(in the rows, 128 means zero)
The same turns and mirrors carry the whole set onto itself, and each row onto the other rows of its family. Which rows share a family with each named row? Give them in list order.
These 20 rows form 4 families of 5 rows each.
S: [144 126 112 143 111 124 114 109 153 122 138 131 134 134 132 155 104 136
 160 114 161 134 150 101 142 145 127 136 157 106 131 132 119 144 114]
H: [108  99 145 130 127 131 130 134 120 128 156 139 150 125 142 185 130 114
 159 125 127  97 104  96 119 141 116 120 132 116 105 129 122 174 135]
Q: [129 126 131 144 108 118 107 107 154 129 134 125 132 132 139 149  99 140
 149 126 168 129 144 111 136 147 134 139 164  98 143 133 118 152 100]
C: [108 114 148 139 130 138 131 117 130 144 163 132 133 128 141 192 129 113
 139 130 124  98 113  97 132 138 135 122 128 118  96 125 120 173 121]
J: [116 112 139 139 127 131 136 119 109 124 157 126 139 128 131 182 114 123
 149 136 119 100 123  99 139 136 122 114 130 117 101 128  98 173 129]
M: [125 141 147 119 130 136 131 113 143 159 102 153 155 108 136 155 136 104
 145 126 136 119 126 122 139 108 113 108 137 147 118 148 116 162 109]
Y: [115 135 147 122 139 115 125 121 128 157 112 140 155  99 148 170 135  97
 154 123 143 112 143 122 139 113 104 108 128 150  94 142 115 163 102]
W: [ 96 135 146 145 117 105  94 116 130 151 133 144 145  97 130 167 130 143
 137 114 164 104 128  96 140 155 146 146 117 102 127 149 141 171 115]
E: [122 139 151 117 116 107 119 126 130 163 110 140 162 104 142 144 128 101
 147 120 152 114 125 130 142 113 122 111 132 141 102 154 124 147 100]
V: [ 90 114 137 135 119 112  91 115 138 146 141 141 129 120 142 173 134 139
 134 127 173 114 134 110 145 152 136 149 122  96 129 149 146 176 127]
Z: [131  99 125 108 147 120  84 108 123 151 105 136 151  96 116 176 112 125
 157 128 166 139 114 117 137 138  92 131 150 115 117 112 118 151 104]
B: [ 93 121 140 123 124 112  85 123 135 148 134 129 132  99 133 161 134 132
 128 126 164 123 122  98 146 165 130 150 118 109 114 149 151 176 104]
X: [132 100 124 104 143 128  92 103 125 145 105 132 154 110 122 160 111 123
 165 138 179 142 124 103 133 137  94 121 146 103 121 121 102 147 103]
A: [120 131 144 110 132 123 122 117 135 152  99 145 157 101 132 166 146 100
 150 121 146 122 123 117 136 115 111 105 136 147 101 153 101 146  99]
T: [145 101 128 111 131 127  96  99 115 145 115 147 171 109 125 167 120 114
 159 144 179 135 124 108 141 131  92 133 147 120 107 115 103 148 104]
K: [ 96 119 141 150 113 103  94 118 133 142 147 143 128 106 133 169 127 133
 133 125 154 104 121 112 137 158 132 148 109 100 129 148 142 180 112]
D: [139 131 129 138  95 112 104 101 149 130 116 132 134 131 145 167 114 133
 163 126 173 138 143 109 138 147 131 125 161 101 140 121 121 144 108]
F: [132  89 122 111 133 133  91 110 112 132 121 144 157  93 124 174 126 120
 163 159 165 145 115 106 136 142 102 126 139 110 125 118 113 147 109]
G: [140 139 126 139 102 124 121 115 156 138 127 115 137 138 141 164 116 140
 147 118 158 135 142 128 139 138 128 122 154  92 137 137 106 144 117]
U: [115 112 140 136 129 122 138 127 121 128 153 139 147 123 135 185 140 102
 135 127 117  97 110 101 128 129 121 118 128 113  99 134 118 168 128]

Which other rows belong to the same family as D? C, Y, V, T
Which other rows belong to the same family as H? S, M, W, Z
Which other rows belong to the same family as A? Q, X, K, U

The same turns and mirrors carry the whole set onto itself, and each row onto the other rows of its family. Which rows share a family with each named row? Give them in list order.
These 16 rows form 4 families of 4 rows each.
pugo: [137 114 129 102 102 121 131 122 143 136 116 145 151  99 172 141]
Kozed: [134 101 149 103 134 112 121 133 128 140 126 126 122  94 155 119]
Fus: [160 110 111 101 135 123 129 152 160 133 124 110 132 120 122 123]
Zev: [152  89 152 120 141 110 127 169 145 138 121 108 122 125 140 117]
Temor: [139 100 171 127 135 103 130 159 135 137  95 147 137 107 152 130]
zok: [149  95 129 111 116 131 132 167 142 104 129 101 139 129 157 122]
vopep: [170  92 118 120 117 109 135 170 160 152  99 133 145 124 159 164]
kef: [168  88 113 110 111 124 127 158 159 138 130  99 137 122 153 134]
Nibek: [144 116 145 123 124 124 128 156 156 110  96 143 150 100 124 118]
Gipel: [154  96 135 106 151  97 131 157 134 165 111 133 119 113 152 152]
likin: [140 108 154 127  98 121 133 149 157 114 103 138 162 115 160 124]
Vodop: [163 112 119 113 144 108 138 167 158 146  91 142 142 125 127 154]
kolim: [140 122 121  99 128 120 126 131 143 133 108 148 139  81 137 138]
Vonuv: [150 105 119 105 131 114 140 163 131 136  98 145 142 120 175 174]
bivu: [145 100 148 128 120 119 139 177 138 105  92 139 153 129 164 142]
Gegoz: [139 108 114  88 121 128 130 136 128 121 131 123 132 102 173 144]

Which other rows belong to the same family as Vodop? Fus, Nibek, kolim
Which other rows belong to the same family as pugo? vopep, kef, likin
Which other rows belong to the same family as bivu? zok, Vonuv, Gegoz
Which other rows belong to the same family as Zev? Kozed, Temor, Gipel

The same turns and mirrors carry the whole set onto itself, and each row onto the other rows of its family. Which rows share a family with each named row? Give them in list order.
These 25 rows form 5 families of 5 rows each.
kogo: [123 143 121 102 129 161 118 140 123 132 120 139 143 119  99 135 100 130
 125]
dini: [138 149 113 105 140 126 131 133 115 130 126  91 136 125 100 139 149 137
 136]
nege: [136 129 129 107 109 110 122 135 141 114 124 131 122 106 133 148 117 173
 144]
Lur: [121 144 112 110 132 160 113 140 123 133 120 143 131 120 103 127 100 135
 123]
pib: [144 125 123 118 129 139 129  96 123 132 126 141 145 116 131 152 157 142
 104]
miv: [141 119 123 125 123 131 137 105 117 120 137 149 149 108 131 132 146 151
 107]
Fos: [115 134 115 107 117 161 113 132 120 144 109 143 129 122 113 145 102 121
 135]
bof: [119 127 123 136 135 122 116 140 129 141 129 131 104 117 157 125 125 114
 142]
vomo: [116 127 127 136 140 134 123 127 125 136 129 146 114 116 152 115 127 109
 141]
dapez: [133 128 134 101 116 106 133 141 143 117 117 119 122 116 144 152 128 155
 158]
lum: [122 142 119  92 132 152 127 148 130 131 105 138 138 128 107 141 100 134
 129]
Lodig: [112 133 133 138 117 126 121 121 132 151 124 131 114 104 155 134 126 118
 150]
vebo: [132 140 117 107 146 123 143 127 115 135 124  99 137 130 120 135 163 119
 138]
Kesov: [134 141 107 100 140 125 135 140 116 140 120  94 133 135 113 145 153 126
 126]
Mag: [138 143 122 103 135 126 135 127 114 131 132  92 143 121 105 140 156 128
 138]
busol: [133 126 138 104 106 112 124 138 142 115 128 126 128 104 136 152 118 161
 154]
sopu: [141 118 109 125 130 126 140 115 117 126 128 143 141 122 140 138 150 149
  95]
Pinu: [141 126 114 129 132 129 134 104 117 121 138 143 140 112 129 128 153 155
 106]
Vul: [138 118 118 116 127 134 142 112 120 118 122 159 147 119 135 135 137 154
 104]
bupi: [117 136 126 140 134 124 113 132 128 136 138 126 106 107 144 116 125 121
 154]
Mufe: [136 141 118 109 136 139 128 121 110 140 113  92 140 130 111 156 142 119
 138]
zaveg: [143 126 138 104 104 106 125 120 139 130 112 132 125 105 139 162 127 158
 138]
funu: [119 139 110 105 133 156 117 150 128 141 111 139 129 129 117 137 101 128
 115]
Guzef: [135 121 124 104 110 108 127 143 144 119 120 130 119 116 147 158 123 165
 136]
Sep: [116 132 134 137 133 132 114 129 124 137 139 131 116 107 142 117 123 109
 152]

Which other rows belong to the same family as kogo? miv, Mag, busol, Sep
Which other rows belong to the same family as Guzef? bof, Kesov, sopu, funu
Which other rows belong to the same family as pib? Fos, Lodig, Mufe, zaveg

The same turns and mirrors carry the whole set onto itself, and each row onto the other rows of its family. Which rows share a family with each named row? Give them in list order.
These 16 rows form 4 families of 4 rows each.
koz: [148 138 131 137 119 111 140  91]
Bope: [164 137 118 142 123 123 138 118]
rir: [122 144 153 140 119 131 130 150]
movi: [142 154 157 151 130 105 129 101]
giv: [135 163 162 149 146 117 152 113]
Nula: [139 162 161 160 144 116 141 108]
kizop: [129 138 137 150 130 118 133 155]
Kovev: [126 146 143 128 146 147 128 107]
biman: [127 117 141 151 130 111 137 138]
dola: [121 158 131 130 143 151 137 113]
korik: [120 154 129 123 141 148 146 122]
Vemud: [160 150 119 142 109 123 135 123]
Vade: [128 172 159 148 130 118 156 116]
vunab: [119 144 136 123 119 149 146 132]
vavok: [158 135 117 147 123 120 144 106]
sif: [126 132 134 158 126 111 138 147]

Which other rows belong to the same family as vavok? Nula, kizop, korik
Which other rows belong to the same family as dola? Bope, giv, sif
Which other rows belong to the same family as rir? koz, movi, vunab

The same turns and mirrors carry the whole set onto itself, and each row onto the other rows of its family. Which rows share a family with each named row? Give them in list order.
These 32 rows form 4 families of 8 rows each.
gor: [136 138 120 155 163 149 140 146 126 143 124 140 109 133 134 101 139 136
 142 155 139 148 170 125 151 167 138 155 120  98 114 119 106 111 120 118
 148 119]
fipe: [120 115 125 137 121 143 144 118 110  98 117 136 136 150 108  93 117 138
 121 149 104 138 122 141 134 107 100 133 139 110 154  92 126 149 133 136
 120 143]
filem: [117 104 108 155 168 142 136 121 135 140 123 146 125 124 123 115 124 141
 123 146 100 146 168 123 165 151 132 141 129 111 138  85 110 139 136 144
 152 132]
Lan: [121 115 102 141 150 143 143 119 134 143 118 145 128 128 111 106 130 136
 125 149 106 163 177 132 164 146 131 137 142 110 134  83 102 130 120 142
 143 117]
Rono: [124 127 161 137 134 144 133 140 118 100  97 125 123 161 132  86 120 124
 140 152 142 120 119 123 122 127 111 153 123 107 123 132 120 112 136 105
 110 129]
kan: [128 111 131 164 127 141 158 104 127 103 122 142 132 151 118 100 118  97
 137 150 138 119 135 110 137 134 119 150 128 102 127 121 104 123 120 121
  95 107]
mibo: [134 123 149 145 126 150 144 104 108  99 151 118 125 152 119 101 134 147
 107 137 131 131 131 106 136 143 118 138 116  95 137 105 108 143 133 113
 141 125]
megu: [118 142 134 148 163 131 120 135 137 150 113 140 110 134 143  98 129 120
 149 155 140 133 164 111 157 170 131 161 115  95 109 123  99 115 120 118
 139 119]
nupiz: [121 120  98 143 158 138 133 115 135 143 129 143 126 118 115 110 122 132
 125 144 105 151 168 129 165 160 126 142 134  97 146  82 111 149 122 149
 144 133]
rasit: [133 120 145 149 129 155 139 108 108  89 132 136 127 163 121  99 142 141
 112 143 120 139 122 107 133 144 113 144 124  87 152 103 113 139 131 110
 151 125]
negif: [113 130 116 132 163 127 126 146 142 152  95 130 124 118 126  96 103 114
 155 158 125 137 164 142 155 140 122 154 129 115 118 110 119 121 125 142
 104 137]
Radur: [117 113 110 144 153 131 126 110 123 145 118 144 125 116 125 112 128 137
 125 141 109 153 153 128 164 150 126 140 141 106 139  73 111 147 125 146
 157 124]
korug: [119 127 132 156 177 138 135 145 137 145 124 140 106 131 148 103 126 129
 144 154 137 138 166 119 155 166 130 159 107  95 126 128 114 112 133 118
 147 132]
Lib: [111 122 131 126 174 128 119 138 123 141  97 133 114 139 131  94 113 156
 133 143 111 157 152 146 150 146 113 141 119 103 152 102 135 135 138 125
 164 152]
Sivu: [108 120 123 150 174 133 129 138 147 150  86 134 123 123 119  98 107 113
 162 161 112 132 168 140 154 138 120 148 129 122 128 120 122 121 131 142
 118 129]
pevo: [119 139 125 118 162 139 122 140 118 134  99 127 112 141 130  88 127 164
 135 144 124 167 153 149 153 148 119 140 123 102 135  90 133 117 135 116
 160 142]
nabu: [134 114 140 164 125 144 149 108 121 110 133 127 137 143 109  97 120 101
 134 151 125 118 146 111 139 137 116 146 130 108 121 120 102 140 119 136
  93 111]
bito: [121 142 149 141 133 144 139 144 120 102 113 126 126 167 128  79 116 121
 144 162 135 120 134 123 125 127 106 152 113 102 124 140 114 116 130 110
 104 139]
mibop: [106 129 118 137 154 132 128 140 128 160  93 129 120 119 135 102 115 106
 164 154 126 138 155 144 147 137 121 155 126 114 121 122 120 112 120 146
 114 126]
dal: [118 138 129 117 161 140 109 149 124 139 104 122 121 130 127  98 126 157
 133 145 109 155 151 143 149 150 117 147 124  99 141  94 128 136 139 131
 161 155]
kive: [132 138 166 140 134 140 127 133 106 101 118 112 119 153 129  78 117 126
 143 145 142 121 122 129 124 137 107 148 111  98 120 128 132 128 131 113
 111 134]
nilon: [136 118 127 168 128 149 159 113 123 115 128 133 135 147 120  99 121  94
 133 157 126 111 139  93 140 133 116 150 132 111 129 115 104 121 134 117
 102 121]
zemi: [121 131 119 139 162 132 126 147 131 147  84 137 123 131 120  83 111 115
 161 157 118 151 167 154 152 144 118 146 138 111 118 105 125 114 120 140
 113 126]
sikid: [129 146 127 146 168 134 137 141 142 146 127 129 112 125 140 104 126 127
 140 152 131 140 162 123 156 165 137 164 115  96 119 129 104 120 114 116
 145 127]
sofak: [133 136 152 138 134 137 139 132 113 113 102 118 124 161 129  75 111 112
 144 157 138 121 122 115 124 130 102 149 123 101 140 131 132 119 138  98
 108 139]
Vunul: [134 126 137 147 129 143 139 113 116  85 136 140 130 162 119  90 132 154
 109 149 118 133 129 108 141 141 109 138 128  89 142  89 106 153 131 108
 144 140]
lora: [118 112 148 127 123 134 129 106 115  99 112 114 139 150 105  84 107 125
 127 138 109 134 128 136 137 117  98 131 134 111 140  91 127 147 132 137
 107 133]
tusi: [132 114 129 138 125 143 139 107 112 110  97 125 142 153 103  88 110 117
 122 146 101 129 124 121 135 118 101 136 143 120 154  88 126 144 140 124
 117 143]
sim: [115 131 126 110 153 137 108 135 111 140 100 133 120 147 137  96 122 151
 127 136 106 154 152 142 149 152 117 142 118 103 144  93 117 132 136 138
 166 150]
rusop: [126 124 131 173 133 136 155 118 131 107 131 142 130 137 118  94 124 107
 144 167 138 117 132 107 139 125 111 151 137 103 121 122 109 131 117 115
  90 112]
noki: [142 122 138 144 127 147 146 119 104 102 137 129 126 161 130  94 127 137
 106 141 122 132 122  99 137 143 114 144 124  92 153  95 118 135 144 100
 148 142]
Dato: [119 105 135 136 124 147 134 114 108  94 101 138 140 157 108  92 116 129
 128 144 114 135 124 130 133 118 100 132 140 108 151  85 129 141 142 141
 109 136]

Which other rows belong to the same family as zemi? gor, Lan, mibo, pevo, nabu, kive, lora
Which other rows belong to the same family as nilon? filem, korug, Lib, Sivu, sofak, tusi, noki

The same turns and mirrors carry the whole set onto itself, and each row onto the other rows of its family. Which rows share a family with each named row? Give them in list order.
These 40 rows form 5 families of 8 rows each.
Nusid: [112 155 146 126 127 145 121 156 134 149 172 124 144 121 143 139]
luni: [108 154 135 130 113 126 109 147 115 123 122 128 139  90 123 144]
bak: [132 123 123 114 129 132 107 139 122 126 117 153 158 138 127 171]
dem: [114 123 130 115 134 135 102 134 121 120 108 150 153 155 120 154]
Bamuv: [107 142 156 121 140 149 128 156 138 142 151 128 127 107 160 136]
zage: [103 108 137 112 155 143 108 142 154 144 144 133 148 135 129 136]
tabo: [115 137 120 135 134 137 103 136 106 160 151 134 125 150 127 150]
sarib: [115 162 138 124 125 139 111 132  91 122 125 141 144 101 123 159]
tovab: [ 99 137 143  98 130 150 119 138 150 127 127 124 173 112 136 145]
Basek: [126 131 133 142 134 133 112 136  90 147 140 143 117 138 136 143]
vebi: [ 93 147 153 127 135 151 121 136 119 149 150 114 132 112 143 114]
Fube: [111 119 138 106 148 145 108 132 140 154 138 131 140 159 135 129]
milu: [130 132 133 117 124 130  96 153 112 147 142 150 179 127 137 133]
Nopi: [115 137 139 106 132 158 118 139 133 123 122 127 184 108 138 134]
Nen: [110 108 138 117 138 145 120 141 149 152 142 126 146 148 148 128]
Kek: [131 125 141 145 128 124 131 149 100 145 137 139 125 140 125 149]
vaz: [ 96 138 144 123 140 154 134 121 129 128 126 117 111 123 134 153]
pugi: [114 114 129 115 137 138 108 118 106 125  97 143 146 129 128 148]
Zop: [ 95 139 130 128 155 159 132 123 125 129 119 136 126 127 146 163]
kos: [110 132 137 134 132 126 111 135 108 151 145 141 106 140 132 153]
lura: [ 98 159 119 135 126 140 117 140  98 136 131 144 132  97 133 147]
nalat: [126 112 157 105 138 145 113 135 143 138 136 123 158 153 138 140]
kigu: [114 142 151 121 119 151 131 155 123 153 159 120 139 115 146 120]
ran: [ 96 144 135  96 137 160  99 125 140 130 130 129 165 110 146 138]
zegis: [111 145 146 125 130 148 128 140 119 153 160 117 138  95 151 131]
Gid: [123 136 143 129 117 132 107 143 113 155 127 139 172 114 153 117]
Mugi: [111 128 125 120 145 132  99 120 118 122 108 148 152 134 125 167]
lozop: [118 116 141 111 151 157 120 128 125 151 146 140 152 158 148 141]
Mudel: [121 160 138 130 108 142 121 133  87 131 123 134 142 114 142 151]
tulad: [101 133 132 112 147 153 122 131 128 118 140 128 119 134 119 169]
Dis: [116 145 134  98 125 165 119 130 132 133 119 132 168 103 145 161]
bitu: [109 124 142 142 139 118 112 144 109 141 147 136 123 146 126 125]
vilu: [117 128 121 120 123 135 101 120 104 132 116 139 164 141 110 149]
vez: [132 129 133 125 116 128  99 145 112 148 144 155 159 121 131 116]
piled: [103 151 134 107 133 152 140 124 119 124 132 114 117 136 129 148]
zezik: [123 118 142 133 130 132  90 151 122 149 134 152 173 113 142 140]
denek: [112 134 155 106 129 147 126 139 135 114 115 134 165 100 145 137]
suvez: [114 151 139 134 115 138 122 143 100 120 128 135 151  90 136 159]
tuzub: [130 129 146 113 108 124  98 152 116 145 148 131 164 123 125 122]
sok: [ 93 141 144 116 147 155 132 129 130 127 125 113 131 129 140 170]

Which other rows belong to the same family as milu? tovab, Basek, Fube, vaz, kigu, Mugi, suvez
Which other rows belong to the same family as piled? Nusid, luni, Kek, pugi, ran, lozop, zezik
Which other rows belong to the same family as vebi? bak, zage, tabo, Zop, Mudel, denek, tuzub

